In the data rows, 128 means zero.
Here are some numbered points:
[  0 107  49 180 100  61   0 112] 0
[173  97  61 163  73 162  39 104] 1
[ 94 139  50 117 174 132 173 147] 2
[186 102 118 143  88 165 123 111] 3
[ 97 102   0 102 154 172  22 119] 4
[199 130 225 147  88  96  99  96] 5
[190 119 192 117 118 153 211 120] 6
[192 142 165 141 140 141 162 141] 7
[255 116 206 125  74 131 131  99] 8
[116 139 168 167  74 108 215 104] 9
[207 136 174 144 142 142 132 140] 10
[232 144  53 145  76 135 204 110] 11
[ 18 100  19 118 177 160  52 131] 12
[112 117   0 162 117 160 142 114] 13
[ 46 135   0 133 131 169 116 142] 14
[ 58 158 136 123 174  90  79 148] 15
[145 130 199 100 142 136 221 134] 16
[ 85 106 255 116  62  98  32  73] 17
[126  93   0 171  50 151 111 108] 18
[107 138 150  80 177  75  57 141] 19
[136 125  88 130 169 144 157 140] 20
[201 137 109 157 117 142 164 136] 21
New points follow, each followed by the numbers of its two nearest points above, looking only along the 3 directions in which the numbered points spread most, nearest first.
[210  92 251 103  80 121  78  94] 5 8
[164 105  80 149 142 149 117 158] 20 3
[239 125  61 139 150 134  95 146] 3 21
[134 129  66 145 165 140  21 145] 4 1
[ 13 132 240  57 136  99 255 121] 16 19
[ 31 126 157 131 170 125 130 156] 15 19
[138 149 150 139 159 128 141 156] 9 20
[122 149  92 161 152 115 145 127] 20 2
[  0 111 189  37 128  82 255  97] 16 15
[182 140 173 115 181  98 125 136] 9 10
[ 21 102 178 152 121 125  80 172] 19 15
[ 80 119 234 140 126 137 123 133] 19 15
[ 43 137 125 164 107 134 219 141] 20 2
[153 136 162 168  95 114 126 126] 10 9
[129 154  81 167 140 105  46 143] 4 19
[110 140 186  95 160 118 226 139] 16 9
[255 120  95  92 101 129 126 107] 3 21
[ 40 147 241  91  89 130 208  90] 16 9
[255 123 139 107 129 133  35 123] 3 5
[160 175 185 133 147  88  40 131] 19 17
[ 13 127 215 163 111  58 190 143] 19 15
[122 151  71 158 113 136 208 134] 20 2
[132 112 255 127 125 125 107 118] 5 10
[ 48  99 237 131 126 141 146 104] 19 15
[255 151 138 115 106 143  79 113] 3 10
[103 110 182 165 132 115  77 154] 19 15
[147 115 212 161 100 112 193  84] 10 7
[ 51 144   0 157 139 132 116 166] 14 12
[ 85  90  12 149  61 169 169 127] 13 18
[108 134 224 159  68 103 196  94] 10 9
[255 106  36  70 126 141 209 123] 11 21
[255 127  40 106 100 120  86  79] 3 1
[152 125  71  79 156 162  91 128] 20 2
[ 99 150 186 136 127 123 156 166] 9 16
[ 42 145 140  56 174  39  86 116] 15 19
